Each path is a new rotation, seen through one point. The rows after it are directions, each followed by how far the rotation turns it, in degrees a step (0 if it stays put).
Each turn is a multiple of 5 degrees from 10 to 175, or 0.
Each row of a path follows its step; steps can be skipped.
path 1
step 0: [-2.10 -1.34 -0.87  1.13  1.48  4.72 -1.05  2.44 -2.51  2.53 -0.42 -0.59
 -2.52  0.32 -1.16 -4.05 -0.32 -0.74  5.04  0.74 -1.89 -0.94  0.34 -1.77
  0.00  2.28  2.29 -2.01  0.13 -1.63  1.11  2.37  2.89 -1.57  2.28  0.82
  0.06  0.70  2.88 -2.87  1.61  4.15  1.43  3.89 -2.43  1.02 -0.10 -1.90
  1.01 -0.30 -2.06  1.04 -2.78  1.51 -1.71 -1.22  1.83 -0.73  2.17 -0.35
  0.95]
step 1: [ 2.61 -0.99 -0.78 -0.89 -4.13 -1.40 -1.61  0.15  0.68  1.50 -4.52 -0.23
  0.38 -0.12 -1.42  2.88 -3.37 -0.74 -0.50 -1.18 -1.34  0.54 -0.06 -1.27
 -3.24  0.06  2.65 -0.24  0.44  1.71 -4.69  4.89  1.69 -1.05  1.01  5.17
 -0.01  1.40  0.35 -1.61 -1.72  2.98 -4.70  1.20 -0.66  1.07  0.43 -1.06
  1.21 -1.79  1.37  0.30  1.95  1.67 -1.52  1.57  1.34 -1.77  0.34  1.24
  0.86]
step 2: [-0.17  0.39 -1.35  1.85 -0.39  1.70 -0.16  1.12 -2.83  0.29  1.23 -0.65
 -4.94 -2.58 -0.40  2.02 -2.23  2.79 -0.39 -1.20 -0.33  0.75  3.90  0.04
  0.00  1.47  1.57 -2.03 -3.54  2.75  0.60  1.57  0.39 -0.67  1.34 -0.34
  3.23 -1.05  1.40 -0.75  0.27 -1.89  0.80  0.89 -1.14 -1.16 -1.39  1.27
  1.16  2.22 -1.65  0.12 -0.27 -0.68 -1.81  0.35  4.75 -5.77 -1.58  0.01
  5.75]
step 3: [-0.32 -2.24  1.38 -1.54  1.29 -0.74 -0.47 -3.84 -0.74 -0.06 -1.35  5.08
  1.45 -2.66 -3.55  1.93 -1.77 -0.34  2.07 -1.28 -0.85  3.20  0.49 -0.82
  1.41 -2.90 -1.35 -1.53 -1.09 -2.64 -2.94  0.75 -2.02 -5.49 -2.03  3.05
  0.90  1.07  1.64  0.64  1.72  1.27  1.51  2.84  0.77 -0.47 -0.84  0.28
  0.76 -1.41 -2.29 -2.29  0.50  3.80 -2.92  1.02  0.91 -1.83  1.25  0.89
  1.67]
step 4: [-1.28 -3.89 -5.01 -0.06 -0.15 -0.13  5.08  0.06  2.61  2.13  0.70 -0.71
 -1.78 -2.40  1.14 -1.03  0.45  1.13  0.78 -3.40 -0.19  2.00  1.64  2.08
 -0.75  0.54  1.31  2.37 -0.76  0.58 -3.23 -0.89 -2.08 -0.38  0.12  2.46
 -1.94  0.42  0.64 -1.40  1.19  3.28 -0.31  0.97 -1.72  0.19 -0.49  1.14
 -3.52  3.79 -0.81 -2.27  0.68 -0.11  0.05  1.71  1.47 -4.15 -3.32 -3.14
  0.22]
step 5: [-3.33  0.05 -1.46 -0.47 -0.23 -0.42  3.00  0.61 -0.85  2.95 -0.88  3.57
 -1.57  0.23 -1.02 -2.47 -0.30 -1.17  0.14 -0.14  1.07  2.28 -0.16  1.21
  0.00  0.42  0.94 -1.85 -0.07 -0.33  1.33 -0.70  0.98 -0.47 -0.14  3.64
  3.31 -0.95 -2.05  3.10  1.07 -1.30 -2.07  0.12 -4.72 -0.88 -3.86  0.84
 -0.16 -6.37 -1.53 -2.28 -3.34  2.24 -0.23  3.08 -1.38 -2.44  2.16 -1.21
  1.77]
step 6: [ 1.82  0.02  0.03 -0.18 -3.88  2.33  4.49  1.84 -0.46  0.04 -3.20 -0.35
 -0.20 -1.74 -0.49  1.54  2.33  2.58  0.86 -0.97 -1.34  1.44  1.47 -0.09
  1.03 -2.68 -0.09  4.76 -0.39 -1.41  0.51 -0.17 -0.28 -1.69  0.69  3.97
  0.00 -0.89  2.00 -3.36  1.23 -2.63 -1.77  0.05 -1.94  2.17 -0.52 -1.76
  0.97 -1.67 -2.21  1.65 -1.46  3.52 -2.01 -2.15  1.16  0.28 -2.89 -4.91
 -2.09]
step 7: [-1.36  0.78 -0.98 -3.18 -4.76 -1.61  1.13  0.17  5.67  1.04  2.21  2.83
 -0.79  0.10 -1.34 -1.94 -0.67  0.80 -3.97  4.29  2.02  0.13  1.44 -0.84
  1.51 -1.62  0.73 -2.62 -1.15  1.43 -0.74 -0.37 -0.52 -1.52 -1.60  2.82
 -0.25 -2.82  1.40 -0.61  1.71 -0.96 -0.88 -0.37 -3.66 -0.27  1.70 -0.77
  2.34  0.62  1.36  0.18 -2.52 -0.33  0.99  2.23  3.09  0.46 -1.35 -1.57
  4.05]
step 8: [-1.61  1.21  1.56  0.04 -0.63  1.91 -1.78  0.11 -1.11 -3.70  1.49  2.14
  4.91 -0.17 -0.84  0.46  0.85  2.40  4.92 -0.40 -0.10  3.47  1.89 -1.07
  3.86  2.56 -0.60  2.65 -1.15 -0.22  3.18 -0.38 -0.03 -0.30  0.89  3.16
 -0.54 -2.97 -0.72  1.64 -0.54  3.24  0.89 -1.40 -3.05 -1.45  0.93 -0.72
  1.62 -1.32  0.26  0.04 -0.90  0.50 -1.63  2.10  1.61 -1.60 -4.43 -3.39
  0.96]
step 9: [ 1.38  1.38 -2.42 -2.14 -3.13 -1.70  0.37  0.60  2.21  0.71 -1.54 -0.11
 -2.37 -0.83  1.54 -2.65 -2.99 -0.25  1.46  1.31  0.97  0.73 -2.31 -1.36
  2.24 -0.45  1.92  3.19 -0.48  0.62  1.57 -1.57 -2.81 -0.68 -1.28 -0.42
 -2.04 -0.84  6.95  3.66 -0.06  4.98  0.61  0.81 -2.12  1.32  1.75 -1.01
  0.11 -1.75 -1.89 -0.07  3.02  2.71 -0.24  1.20 -0.31  1.64  1.36 -2.06
  2.34]
Speeds:
[-0.84 -0.24 -0.71  0.44 -0.01  0.19  0.37 -1.88 -0.06 -0.69 -0.25  0.26
 -1.14 -1.14  0.26  0.11  0.12 -0.39 -0.29 -0.69  0.40  0.37  0.07 -0.27
  0.02  0.02 -0.19  0.46  0.25 -0.12 -1.06  0.79 -0.09 -0.47  0.02  0.48
  0.38  0.12 -0.63 -0.77  0.17 -0.65 -0.01  0.25 -0.29 -0.53 -0.43 -0.44
 -0.59 -0.52 -0.17  0.24 -0.34 -0.51 -0.05  0.07  0.62 -0.46  0.64 -0.33
  0.02]	25
[-0.67  0.91  0.41  0.30 -0.06 -0.21  0.10 -0.36 -0.28  1.08 -0.05 -0.24
 -0.48  0.22 -0.09  0.21  0.19  0.13  0.45 -0.38  0.42  0.14  0.33  0.67
  0.22  0.68 -0.78  0.59 -1.36  0.12  0.18 -0.18 -0.05 -0.38  0.49 -0.15
  0.11 -0.82  0.32  0.86 -1.29 -0.46  0.12 -0.03  1.17 -0.33 -0.26 -0.63
  0.31 -0.28 -0.71  0.64  0.08  0.73 -0.41 -0.37 -0.37  0.10  0.79 -0.41
  0.29]	115
[-0.37  0.13 -0.13 -0.32  0.54 -0.06  0.10  0.15  0.99  0.09 -0.88 -1.12
  0.24 -0.42  0.11 -0.87  0.39 -1.05  0.52  0.20  0.38 -0.88 -0.73 -0.29
 -0.18  0.35  0.60  0.56 -0.17 -0.75  0.18 -0.20  0.48  0.32  0.22  0.62
  0.10  0.79 -0.13  0.96 -0.64  1.03  0.48  0.24 -0.31 -0.41 -0.43  0.31
  0.10 -0.27 -0.89 -0.07  0.13 -0.61 -0.17  0.35 -0.05 -0.94  0.00 -0.29
 -0.63]	80
[-0.36  0.24  0.58 -0.54  0.04  0.99  0.52  0.07  0.33  0.60  0.34  0.44
 -0.44  1.01  0.31  0.37  0.06  0.00 -0.66 -0.14  0.27  0.21 -0.31 -0.71
  0.15 -0.26  0.38  0.86 -0.24 -0.37 -0.43 -1.39 -1.29 -0.29  0.19 -0.09
 -0.14 -0.03 -1.03  0.26  0.32 -0.63 -0.35 -0.26 -0.20  0.53  0.67  0.27
  0.40 -0.12 -0.19 -0.10 -1.13 -0.06 -0.29  0.70 -0.12 -0.56 -0.22 -0.25
 -0.97]	35
[-0.56  0.91 -0.22  0.25 -0.19  0.30  0.08 -0.51  0.24 -0.27  0.59 -0.80
 -0.09 -0.08 -0.64 -0.85 -0.55  0.20 -0.12  0.89 -0.45  0.27 -0.30 -0.30
  0.69  0.01 -0.18  0.93 -0.05  0.24  0.77  0.15  0.55  0.93 -0.36  1.36
 -0.33 -0.66 -0.56 -0.18 -0.15  0.08  0.21  0.03 -0.41  1.14  0.84 -0.98
  0.25 -0.12  0.42 -0.07 -0.24 -0.14 -0.28 -0.34  0.37  0.78  0.23  0.67
 -0.26]	40
[ 0.13 -0.01  0.44  0.72  0.15 -0.73  0.44 -0.20  0.08 -0.06 -0.68 -0.14
  0.36  0.73  0.38 -0.01  0.67  0.54 -0.28  0.42 -0.85  0.48  0.25  0.58
  0.38  0.17  1.10  0.89  0.70  0.27  0.46  0.74  0.15 -0.84  0.56 -0.49
 -0.37  0.42 -1.36 -0.31 -0.37 -0.19  0.68 -0.33  0.29  0.10  0.56 -0.29
 -0.24  0.09 -0.32 -0.42  0.96  0.62 -0.14 -0.05  0.78 -0.58 -0.54 -0.57
  0.04]	160
[-1.37 -0.57 -0.23  0.59 -0.30  0.14  0.55 -0.30  0.21  0.13  0.51  0.51
  0.20  0.37 -0.04  0.55 -0.09  0.34 -0.30 -0.26  0.15 -0.20 -0.72 -0.99
  0.01  0.29  0.15 -0.48 -0.23  0.13  1.16  0.97  0.88  0.27  0.01 -0.50
 -0.19  0.15  0.03  0.38  0.27  0.07  0.85 -1.24  0.23 -0.08 -0.58  0.38
  0.52 -0.07 -0.11 -0.29 -1.26  0.28  0.27 -0.56 -0.27 -0.81 -0.33  0.55
  0.45]	135
